In the rows, zero is written as 128.
Each path is a new rotation, seen through one point. The rows after it are directions, each followed by how far the rotation turns it, in degrees per step (0 if it stays put).
Each turn is a multiple of 5 degrees from 10 to 175, or 0.
Each row of a path follows its step; steps can be skipped.
Path 1:
step 0: [129 135 122 122 134 126 138 130 126 120 120 130 131 134 128 116 126 126
 128 128 121 128 134 123 124 117 131 130 119 120 137 132 135]
step 2: [132 121 132 133 128 126 115 122 134 120 123 126 130 131 119 132 128 125
 127 123 126 134 123 122 135 120 121 128 121 138 121 136 133]
step 3: [122 133 133 120 132 131 135 122 128 130 127 121 134 131 120 126 122 123
 125 134 121 126 133 137 139 116 127 123 126 132 134 132 136]
step 4: [131 127 135 124 132 125 144 128 134 127 114 126 137 116 138 128 126 123
 127 129 131 133 130 130 127 128 129 137 125 132 129 127 127]
step 5: [132 120 120 125 137 120 123 129 138 125 125 134 127 130 135 119 134 130
 135 130 127 132 130 123 131 119 125 134 124 134 121 128 139]
step 6: [134 134 131 127 133 135 128 119 131 118 128 133 130 135 120 117 135 123
 119 128 122 131 138 127 129 122 124 124 138 133 129 126 131]
step 7: [129 127 132 133 131 137 138 129 126 119 125 122 128 122 123 131 126 118
 119 120 133 122 130 123 131 117 129 140 122 130 126 135 129]
step 8: [131 121 124 119 131 125 129 127 129 122 133 132 138 125 126 122 115 120
 133 134 133 132 123 131 134 127 129 128 115 134 119 132 135]
step 9: [146 122 132 127 127 124 133 121 127 129 115 128 135 134 126 121 131 129
 129 135 119 137 128 130 137 122 128 127 131 128 132 130 128]
step 10: [133 125 130 134 132 127 131 123 131 133 127 122 128 121 133 131 131 123
 129 127 121 120 143 125 129 113 130 134 130 139 123 122 130]
step 11: [124 126 130 125 131 128 127 136 136 123 125 140 134 120 121 123 131 118
 121 123 129 126 128 128 134 130 126 128 126 142 126 120 138]
Speeds:
[132 129 126 128 128 128 125 127 126 132 128 128 127 131 129 128 130 129
 129 130 130 133 128 127 127 128 127 130 130 131 126 130 127]
95
Path 2:
step 0: [132 125 130 122 125 136 122 122 135 126 124 127 136 125 127 128 116 126
 132 130 131 127 133 123 128 117 132 124 129 133 129 122 116]
step 1: [121 130 130 124 122 134 125 124 128 126 127 129 134 114 129 135 124 128
 124 131 124 124 128 126 127 129 134 122 128 139 131 117 131]
step 2: [116 132 125 132 123 133 127 121 124 137 120 127 129 123 126 127 120 130
 119 131 130 128 122 124 131 127 133 123 132 129 136 131 135]
step 3: [130 130 126 130 132 130 123 122 133 137 125 133 131 127 126 131 117 128
 133 131 136 131 127 123 132 120 134 125 131 135 135 140 127]
step 5: [123 131 124 126 119 134 130 128 129 135 129 123 121 125 122 128 121 134
 128 127 124 129 126 112 126 127 125 127 132 130 134 118 130]
step 6: [133 119 127 128 120 129 132 127 129 133 125 128 131 120 118 130 121 133
 129 125 129 135 124 120 134 118 132 124 137 129 134 129 125]
step 7: [129 124 134 126 119 129 126 124 129 133 136 129 134 116 128 132 128 127
 132 121 129 128 133 128 130 128 138 130 133 137 135 134 133]
step 8: [121 137 133 126 123 140 130 126 126 140 136 129 124 129 129 124 123 137
 129 121 125 124 133 126 129 129 133 128 132 132 131 131 136]
step 9: [134 128 129 127 137 139 132 133 131 138 131 131 127 131 126 127 122 138
 129 124 126 130 124 122 137 121 128 120 133 131 134 129 132]
step 10: [138 120 128 125 131 131 124 134 135 130 131 122 130 121 129 130 128 123
 133 119 127 129 125 122 133 130 129 125 128 133 142 128 136]
step 11: [129 129 122 120 116 136 125 129 131 130 126 117 126 129 128 122 123 126
 131 112 126 126 131 127 126 130 133 130 130 130 135 127 130]
Speeds:
[127 129 127 131 127 127 130 131 128 131 127 131 128 128 130 130 130 131
 125 127 127 128 124 127 128 128 127 124 130 127 129 125 127]
100
[130 127 130 130 130 129 128 128 131 125 129 130 128 123 130 125 130 128
 130 129 130 128 127 127 127 130 127 126 129 131 128 130 124]
115
Path 3:
step 0: [131 134 125 137 124 131 126 132 126 135 119 123 130 130 129 130 116 137
 131 128 124 119 135 129 131 114 130 121 126 128 125 126 128]
step 1: [116 128 123 136 126 134 134 127 129 131 129 122 132 127 133 128 139 122
 123 121 129 139 125 126 131 133 131 124 120 133 127 121 130]
step 2: [130 130 137 129 134 128 130 128 130 126 142 131 128 135 128 134 130 128
 139 126 124 128 129 118 125 120 123 133 131 117 125 123 124]
step 3: [133 131 132 123 118 128 125 134 128 126 115 126 125 129 131 128 128 123
 129 121 128 127 139 128 133 130 133 134 122 129 120 135 138]
step 4: [122 129 128 130 137 126 143 122 121 137 127 117 128 121 126 122 135 124
 132 130 133 126 125 130 130 122 128 124 127 126 133 136 128]
step 5: [120 128 138 123 133 135 117 136 136 131 134 127 121 131 122 131 131 135
 127 126 122 127 127 127 122 132 133 130 122 129 134 130 122]
step 7: [129 131 125 119 125 131 127 133 125 135 127 125 125 119 133 129 132 121
 119 131 131 126 133 128 132 115 121 122 128 130 134 127 116]
step 8: [121 121 125 136 134 126 123 130 139 124 134 126 122 129 138 124 126 128
 130 124 129 136 126 123 130 130 135 128 134 129 135 138 131]
step 9: [128 132 126 127 124 125 130 140 130 127 130 132 137 131 123 119 124 124
 127 133 125 117 126 121 114 126 123 132 127 121 128 126 134]
step 10: [133 141 128 125 131 124 118 122 127 128 124 126 128 127 130 130 133 123
 126 131 137 135 127 129 133 132 117 133 124 140 131 131 131]
step 11: [126 121 127 129 140 121 128 125 119 120 132 131 123 120 124 118 126 133
 125 129 119 132 136 124 127 126 128 122 131 126 126 135 124]
Speeds:
[127 128 129 128 130 131 125 126 126 128 132 128 125 128 129 129 125 127
 127 131 131 128 126 125 131 128 130 130 127 127 126 129 125]
125
